Turns, then the turns between two rows, first turn first; the first pair answered
J42:
[ 38  10  17 -44  -5   5   4  46 -24 -22  16  20  -1  17   6  -3  10 -15]  ->  [ 38  10  16 -42  -4   3   5  43 -25 -25  14  22  -5  18   2  -7  10 -14]
[ -6   1  -8 -12   5 -43  -4  38 -30  -3  20  -2  -2   0   4   3  -1   2]  ->  [ -5   5   5  -9  13 -42  -2  38 -36   3  15   1   1 -17   9   4   0  -4]
[-37   6 -20   2   5 -14 -33 -12   3  20  -4  -8  43 -32 -11   8   4 -12]  ->  [-31  20  -4   9  18   3 -10 -14   2  21 -14  -4  39 -43   6  15   0 -18]
J752:
[ -3  -3  10 -12  -1  -2 -18   8 -12  -8  20  10   3   1   9   2  -4  -6]  ->  [ -6   4   7 -11   4  10  -6   7 -13  -8   5  14  10 -10  12  -2   5 -14]
[-14   7  26  11  50 -14  15   6  29  47  -5  -1 -46 -17   9  11  30  26]  ->  [-15  -5  29   8  37 -33 -15  10  29  48  18  -4 -44  -5   3   0  40  32]
[  9  19  26 -19   7  16 -15  -1 -19   5  16  18  19 -16  14  -1   1 -13]  ->  [ 16  25  27 -16  11  20   6  -3 -14  -2   1  19  14 -21  24   4  -1 -10]
J679:
[-16  -5 -50 -19   3  11  43  21 -26 -26 -28  13  -1 -14 -37  -5 -13   1]  ->  [-36 -11 -33  -6   5 -47   0  29  -6   9   7  21 -18  -2 -48 -12  15   2]
[  4 -12 -20   6  -7  24   8  -5  -7 -13 -19  -9  12  -2  -2   2 -18   7]  ->  [  3  -5   2   3  -2 -15   0  19   3 -10   3  11 -23  22 -14 -13   3   1]
[-12  -1  -8   2   4   4 -19   5   7  16 -23  -1   0  12  -7 -11   9 -15]  ->  [ -7  -4 -14  -5   2  19  -9   4   4   6 -33  -1   2  11 -10  -6   0 -11]
[ -4  -1   3  -4  -9 -24   6   7  14 -10  13   8 -24  21  -8 -10   3  -8]  ->  [-20  -7  -9  12 -15   0 -11 -25  14   3   2 -14  13  -8   3   8  -4 -12]
Pairs:
Between the rows of a pair lie 2 to 3 turns.
[ -2 -27 -16 -26 -16  -6 -22  15  -2  -7  35   8 -11  37  -4 -35  16  31]  ->  [  8  -8 -19 -43  -2  14  -5  33 -23 -25  24  26  -3  24   4 -36   2  16]  J42, J679, J679
[ 30  -2  20   0   7 -13  35  -9  25 -31  21 -23 -23  27  17  -8  16  26]  ->  [  8 -23   2   8  -4  -8  -7 -41  30  -8  25 -50  23   9  16  -5  21  27]  J42, J679
[-13   1 -16  -8  -5  19 -14 -24 -18  -6  -1 -12  31 -26  10   8  -2  -2]  ->  [ -2  -1 -14 -14  -4  29   3 -11 -24 -23  -5  -4  24 -15  15   3 -11   1]  J679, J679, J679
[-19 -14 -21  29   2   0  23 -19  27  24 -26 -24 -10 -13  -4  25  -8   7]  ->  [-12 -11 -22  25   3  17  35 -15  21   9 -31 -24 -12  -9  -2  23 -16   2]  J679, J679, J679
[-10  -7 -24 -14 -13 -46  30  18  -2 -31  -3  27 -34  39 -43 -24  -1   7]  ->  [ -6 -11 -54 -10 -23  15  46  -9 -16 -41 -33   3  10  13 -29 -12 -31   4]  J679, J679
[  9  25  16 -16  27 -11  10  22 -22  -9  -4  26   5 -12  -7   5   0 -13]  ->  [  4  22   4  -4  15  16   4 -10 -14   2 -21  -1  29 -31   8  18 -13 -12]  J42, J679, J679
[-25  -3 -73 -26 -13   3  -1  19 -31 -24 -20   9  27  -7 -23  -1 -23  -1]  ->  [-41  -3 -66 -17 -11 -20 -34  10 -15   2  -4   4  32 -18 -28   1  -9  -1]  J679, J679
[  3   4  17  14  -6   1  18  -5  22  -1  -3 -11 -32  12  17  14   8  14]  ->  [ 17  -4   6   1 -20   7  11   6   4 -19   9  -7 -25  28  12   1   4  18]  J752, J679, J679
[-47   3 -34  29  28 -41  23 -22  50  30 -21  14  -8 -32 -17   5  12 -18]  ->  [-43  -1 -40  36  25 -29  26 -30  44  23 -30   3   6 -43 -10   4   4 -16]  J679, J679, J679
[ 20  19  42   8  14   2  25   1  12  -2  -8  10 -28   6  31  11   0  -7]  ->  [ 37   8  33   4 -10  27  19  -4   0 -17  -5   0 -12  15  38   3 -10   0]  J752, J679, J679
[ -2   4  18   1   6 -30 -70 -14 -44  41  29  -6  50  -5  -6 -14 -11 -11]  ->  [ 54  20  27 -10  15  31  32   3 -55 -15 -15   9  19  19  24 -10 -44  -8]  J42, J679, J42
[  4   4  10 -24  12  10  23   9 -12 -16  -3  28 -14   0   4   1 -11   7]  ->  [ -1   9  16  -9  22  20  14 -13  -3   2 -10   9   1 -26  15  20 -13   2]  J679, J42, J679
